Some points, one per row:
18;26;-3;-1;-77;-32;-36;10;-57;-3;12;1;-24;13;-6;4;-49;2;-1;-5;-44;6;-10;-1;8
-8;-36;13;-45;30;28;29;24;39;1;-60;-6;43;35;11;-10;72;39;77;-15;29;-15;18;-59;-7
22;62;-10;-81;7;3;29;24;40;44;15;28;16;75;38;43;-12;-11;49;-14;29;-18;-37;-19;-43
-28;29;-14;58;-43;-7;-8;37;21;-16;0;38;-39;8;-14;23;-21;-14;0;14;16;40;-10;-22;-21
15;-4;13;-71;9;4;58;-26;38;37;6;13;25;55;56;50;1;-17;8;-29;17;-24;-15;-45;-74
1;-21;6;-44;52;3;-41;-36;36;26;-10;16;-16;61;42;-29;-24;29;49;-25;44;-40;28;-24;-37
28;55;-19;-15;-17;-8;0;28;9;12;-9;23;13;26;36;23;-3;-7;-18;-13;20;39;-23;-6;-9
-43;-72;61;87;73;73;-37;-32;-75;17;-47;-9;9;-126;-86;-46;63;18;-26;14;32;6;56;50;43
-1;9;-2;-61;8;12;27;25;83;6;13;-15;10;98;20;-30;-23;-18;53;-26;23;-60;-32;-47;-45
40;-17;27;-61;55;-6;7;17;50;25;-38;-14;35;24;-1;0;21;7;22;15;10;6;14;-38;-39
48;30;3;-22;-26;-3;-5;39;77;20;-76;16;39;76;-2;18;-11;-56;45;8;-2;-5;52;-48;-82
2;-36;23;65;-47;-13;-51;29;-66;-35;32;35;19;-97;23;-19;-22;-15;-53;27;-9;34;8;49;40
-54;-36;16;35;-26;7;-55;-19;-73;-14;-48;15;-7;-97;-51;-10;-9;37;-66;-14;11;-6;25;52;107
18;27;-5;17;4;-77;25;14;27;-2;24;11;-56;20;33;27;-18;-21;5;-10;-11;-3;-31;-6;-36
4;-27;14;29;5;10;-28;11;-59;0;-26;-5;-7;-50;29;60;44;51;-52;32;-31;74;18;1;-1
23;27;-45;-20;3;5;37;-29;-7;18;11;-4;-40;50;44;21;-13;-1;27;13;-1;24;6;5;3
-11;28;42;41;5;-10;20;-11;-18;5;-2;13;21;-37;-3;36;-4;29;-44;-17;6;18;8;58;5
-33;-37;-2;66;-32;33;-40;24;-22;-12;46;11;50;-53;29;-2;-24;-23;4;33;-11;0;-21;38;66
-24;-3;-39;79;11;-42;3;-38;-76;-4;22;14;-47;-87;5;-14;15;22;-94;-22;11;-9;-48;27;99
24;18;-71;30;-25;-45;-12;-10;-73;-16;38;-27;-44;-66;15;36;8;-15;-47;38;-32;51;-28;40;43
-70;-54;7;62;-31;15;-6;-31;-50;-22;-31;-23;-30;-94;-62;-66;19;-5;-67;-53;-37;20;0;9;112
-8;-2;-18;25;52;-35;25;-36;-64;-20;-32;21;-14;-59;-12;-25;-12;56;-25;-27;11;5;-14;28;22
16;-19;29;-49;58;23;11;-22;17;6;-57;21;44;27;14;25;29;-30;31;1;45;-7;40;43;-55
30;-13;10;4;38;56;-10;53;22;21;-15;-24;31;20;42;-1;-47;-6;-1;-15;31;-25;-2;-15;-10
30;92;15;-98;-4;-22;26;49;127;19;25;11;9;127;80;19;-14;-50;21;-13;7;-54;-1;-71;-97
17 more points follow, each with its number after it:
-24;-11;37;-26;66;30;-7;10;20;40;-44;-18;17;10;-23;-4;27;-14;12;-15;-17;-38;4;-35;14 0
-27;1;-13;6;41;34;7;-13;41;-2;-9;-4;30;47;9;38;9;3;34;9;8;-40;48;-16;-55 1
-36;-3;-17;65;-39;-36;-19;-78;-75;-33;39;31;-32;-85;-22;-12;-42;1;-46;23;-30;1;9;45;64 2
41;48;-1;12;-29;1;41;19;40;-7;36;35;-29;50;72;17;15;-12;-7;50;-18;10;-29;12;-23 3
45;12;28;-34;11;44;-41;56;1;-6;7;-26;31;17;22;11;30;15;27;-17;17;1;21;-15;-24 4
29;48;-39;18;-4;5;3;-45;3;-51;0;1;15;-23;56;8;10;-26;-5;39;-5;45;-5;27;-5 5
-24;16;24;-20;41;5;24;31;58;45;-24;18;-11;67;10;14;-24;-5;21;-12;37;-20;-14;-8;-59 6
-6;-39;-12;74;-27;-7;-69;21;-57;-32;76;-14;-10;-94;-40;-51;-31;18;-34;34;-63;56;-25;7;66 7
-40;-47;35;69;-48;-10;-63;7;-72;-65;36;-9;21;-127;-48;-1;-32;12;-24;15;-20;21;-16;24;112 8
30;25;-30;-16;-99;-38;7;10;-33;-32;57;-28;-31;34;54;-20;-52;-32;-16;-5;-11;-31;6;15;-9 9
32;-7;24;10;-22;-8;-8;20;67;8;14;-6;26;32;4;-1;-6;-5;36;-13;6;12;-12;-9;-13 10
11;-18;19;-31;17;-41;-4;-11;18;-12;42;12;-23;71;22;-27;-47;14;-2;-65;15;-36;-42;-16;54 11
44;42;-70;-64;-26;-13;77;-2;110;12;6;-27;-17;100;62;58;28;-37;1;12;29;-19;17;-36;-99 12
-24;-36;23;57;-10;8;-18;-25;-77;18;-27;-23;-14;-81;-61;1;3;27;0;22;-23;23;18;-15;66 13
-19;-16;-10;97;-24;-5;-36;1;-44;-18;-18;-7;51;-97;14;-16;20;42;-18;12;-44;18;49;11;37 14
15;22;-31;-51;3;13;11;10;65;10;-30;-1;-1;72;-12;-7;0;-54;32;-17;18;3;-16;-3;-54 15
41;39;-7;-89;24;-8;26;-2;74;29;5;-3;18;100;35;-24;1;-13;-6;-36;-1;-42;0;-34;-38 16
Which two of these numbered points are nearest to each point below, looking only along the 4 directions in which the first points spread most? Their numbers follow each, nearest first.
-44;-76;9;121;-65;16;-70;-12;-117;-23;45;-45;-18;-97;-73;6;-5;76;-42;45;-41;23;54;9;101 > 8 7
-65;-15;21;-15;70;18;19;-29;-14;24;-77;-6;36;38;-24;3;5;0;71;-29;14;0;57;-6;-25 > 0 1
-15;-24;23;71;-28;61;-50;-33;-68;43;-16;17;-20;-73;-12;-30;-34;41;-4;42;-41;58;10;24;22 > 14 13
10;57;-29;-117;40;-9;0;-3;59;11;-13;28;9;103;30;14;19;14;43;-37;18;15;29;-27;-73 > 16 12
42;87;-106;-81;-1;-13;46;30;111;-8;18;13;-6;127;40;38;16;-43;10;-41;-30;1;-12;-38;-127 > 12 16
27;33;24;-106;6;35;42;-1;76;24;-36;26;-1;93;21;-27;25;-48;35;-10;27;-43;46;-27;-93 > 16 6
25;-7;4;-12;-39;18;-7;31;76;-13;8;6;15;10;-22;-18;-19;-16;24;-8;0;-51;-14;-3;-22 > 10 15
-40;-6;-1;40;-14;-25;-2;-38;-75;-34;21;0;-11;-24;-1;21;-11;-10;-39;31;-8;50;-17;-4;4 > 5 2
29;-28;15;106;-37;-18;-18;41;-67;-18;10;-8;21;-80;-38;16;-54;5;-46;21;-21;28;-21;63;111 > 7 8
